[[ 26.2   1.1  29.3]
 [ 41.5 -20.4  43.9]
 [ -5.5  60.1 -36.3]
 [-33.5  46.8  -7.1]
 [ 13.7 -31.7  27.2]]
->
[[ 26.2   1.1]
 [ 41.5 -20.4]]

[[-37.5  56.9  -6.6  36.3]
 [-19.8  30.3  -6.9  18.1]
 [ 50.1  -3.1  43.2 -55.5]
 [-27.4  59.9 -30.2  30.1]]
->
[[-37.5  56.9]
 [-19.8  30.3]]

[[-29.6 -26.3  12.7   5.3 -42.7]
 [ 35.0   6.4 -10.5  -8.8  47.2]
 [ 15.5  42.1  -5.1  -5.6  30.7]]
->
[[-29.6 -26.3]
 [ 35.0   6.4]]

[[ 21.1  48.6]
 [ 50.7  18.4]
 [-39.1 -30.9]
 [ -0.4  35.7]
 [ -8.7  -9.3]]
->
[[21.1 48.6]
 [50.7 18.4]]

[[-38.7 -15.4 -26.5 -24.4]
 [ -0.1  -9.0 -11.2  26.8]
 [-26.2  -2.7 -20.1 -18.4]
 [ 39.4  36.5  49.2  15.0]
 [ -1.9  -7.7  -8.3 -27.2]]
->
[[-38.7 -15.4]
 [ -0.1  -9.0]]

[[-37.2  -0.9   1.5   3.9  33.3]
 [ 14.6 -15.0   3.1   2.3 -23.0]
 [ -2.3  44.1  -2.5  -5.2  -8.4]]
->
[[-37.2  -0.9]
 [ 14.6 -15.0]]
---
[[  2.2  58.6  29.7  -8.3 -18.5]
 [ 24.0 -23.8  51.4   6.1   3.9]
 [  5.6  51.3  17.7  -3.1 -13.8]
 [  2.2 -20.6   8.9  -8.0  -7.5]
 [ 32.0  18.5  10.7  -0.3  -5.2]
 [  6.6 -22.5  26.1  -1.4  -9.3]
 [-26.1 -36.1 -26.9   8.1  -2.1]]
->
[[-26.1 -36.1 -26.9   8.1  -2.1]
 [  2.2 -20.6   8.9  -8.0  -7.5]
 [ 32.0  18.5  10.7  -0.3  -5.2]
 [  5.6  51.3  17.7  -3.1 -13.8]
 [  6.6 -22.5  26.1  -1.4  -9.3]
 [  2.2  58.6  29.7  -8.3 -18.5]
 [ 24.0 -23.8  51.4   6.1   3.9]]

[[  0.7  -9.5  -0.4  -3.8   8.5  18.3]
 [ 18.2  -3.6  -5.9 -28.7  26.0  48.7]
 [ 13.0   0.9  -4.2 -16.8  11.1  32.5]
 [ -5.7  -3.1   1.6 -27.5  17.9  37.4]
 [  9.5  -3.0  -3.1  -5.7  12.5   7.1]
 [ 18.1  -1.2  -5.8  -9.9  13.9  20.0]
 [ -3.5  -2.8   0.9 -21.9  10.4  38.0]
 [ 13.5  -5.2  -4.4  -9.8   9.9  31.7]
 [-13.1  -8.8   3.9  -1.1   4.0   6.1]
 [  1.2  -8.9  -0.5 -25.5  21.2  46.0]]
->
[[ 18.2  -3.6  -5.9 -28.7  26.0  48.7]
 [ 18.1  -1.2  -5.8  -9.9  13.9  20.0]
 [ 13.5  -5.2  -4.4  -9.8   9.9  31.7]
 [ 13.0   0.9  -4.2 -16.8  11.1  32.5]
 [  9.5  -3.0  -3.1  -5.7  12.5   7.1]
 [  1.2  -8.9  -0.5 -25.5  21.2  46.0]
 [  0.7  -9.5  -0.4  -3.8   8.5  18.3]
 [ -3.5  -2.8   0.9 -21.9  10.4  38.0]
 [ -5.7  -3.1   1.6 -27.5  17.9  37.4]
 [-13.1  -8.8   3.9  -1.1   4.0   6.1]]

[[-10.1  54.8  13.8  11.9  10.1  12.1   8.1  -1.1 -42.2 -57.3   1.2   4.7
   23.2   7.0  20.8]
 [  4.0 -53.3  -0.5 -14.8   8.6 -16.7 -32.7 -14.7 -40.9  -1.3 -47.0   3.2
   21.8  -4.2 -52.3]]
->
[[  4.0 -53.3  -0.5 -14.8   8.6 -16.7 -32.7 -14.7 -40.9  -1.3 -47.0   3.2
   21.8  -4.2 -52.3]
 [-10.1  54.8  13.8  11.9  10.1  12.1   8.1  -1.1 -42.2 -57.3   1.2   4.7
   23.2   7.0  20.8]]

[[-24.2  42.3  44.8 -26.4 -32.9  38.1  29.3  21.9  -1.4]
 [-13.8 -11.8  -0.3  13.0 -25.5  30.0 -17.4  14.6  14.5]
 [ -9.7  43.6  29.6 -44.1 -55.3  48.0  52.3  47.3  19.0]]
->
[[-13.8 -11.8  -0.3  13.0 -25.5  30.0 -17.4  14.6  14.5]
 [ -9.7  43.6  29.6 -44.1 -55.3  48.0  52.3  47.3  19.0]
 [-24.2  42.3  44.8 -26.4 -32.9  38.1  29.3  21.9  -1.4]]

[[  5.9   5.5   5.2 -16.2  10.4 -15.9 -15.8  -5.0  -9.1]
 [  0.9 -16.9  -5.6  24.2 -43.1  27.6  25.6  16.3  22.1]
 [ 31.7   3.4  27.1 -11.1 -13.1 -12.3 -11.1   0.1  -3.3]
 [  2.5  -8.5   0.6  13.2 -33.1  14.6  13.2   5.4   7.1]
 [ 16.1   2.6  11.1  -8.3 -16.3  -7.5 -15.4 -19.2 -21.7]]
->
[[  0.9 -16.9  -5.6  24.2 -43.1  27.6  25.6  16.3  22.1]
 [  2.5  -8.5   0.6  13.2 -33.1  14.6  13.2   5.4   7.1]
 [  5.9   5.5   5.2 -16.2  10.4 -15.9 -15.8  -5.0  -9.1]
 [ 16.1   2.6  11.1  -8.3 -16.3  -7.5 -15.4 -19.2 -21.7]
 [ 31.7   3.4  27.1 -11.1 -13.1 -12.3 -11.1   0.1  -3.3]]

[[  4.7  -4.6  -4.9   1.4]
 [ -9.8  -2.7   1.6  12.4]
 [ -1.3 -20.1  12.3  19.0]
 [ -9.7  -9.9 -59.3  23.0]
 [-16.9  -7.8   8.4  17.5]
 [  2.9  19.3   1.3 -17.7]
 [  0.5  13.8  41.2 -34.6]
 [ 15.7   9.0 -13.1 -22.1]
 [ 17.1  -4.3  -4.0 -23.4]
 [ -8.8  11.0  -0.1  12.5]
 [ 10.4   1.4  11.7   8.4]]
->
[[ -9.7  -9.9 -59.3  23.0]
 [ 15.7   9.0 -13.1 -22.1]
 [  4.7  -4.6  -4.9   1.4]
 [ 17.1  -4.3  -4.0 -23.4]
 [ -8.8  11.0  -0.1  12.5]
 [  2.9  19.3   1.3 -17.7]
 [ -9.8  -2.7   1.6  12.4]
 [-16.9  -7.8   8.4  17.5]
 [ 10.4   1.4  11.7   8.4]
 [ -1.3 -20.1  12.3  19.0]
 [  0.5  13.8  41.2 -34.6]]
---
[[ 10.8 -60.2  15.0 -40.3  12.1]
 [-16.6  24.0  21.3  44.3  -6.5]]
->
[12.1 44.3]

[[ 18.7  25.2 -32.7 -14.5 -43.3]
 [-17.6 -19.5   4.0 -16.2   6.3]
 [ 11.7  11.5   7.9   3.9   5.1]
 [-17.1 -16.9   0.4 -27.5  -0.2]]
->
[-43.3 -16.2   7.9 -16.9]

[[  0.3  47.3]
 [-43.9  -8.9]]
->
[ 47.3 -43.9]

[[ 19.6  27.2]
 [ 58.1  12.9]
 [-27.9   6.3]]
->
[27.2 58.1]

[[ -3.6  -2.5 -10.9]
 [-12.3 -41.0 -22.1]
 [ 37.1  17.4  37.6]
 [ 11.2 -46.5 -37.3]
 [ 40.1   7.5  47.4]]
->
[-10.9 -41.0  37.1]

[[-5.4 19.2]
 [21.7 58.0]]
->
[19.2 21.7]
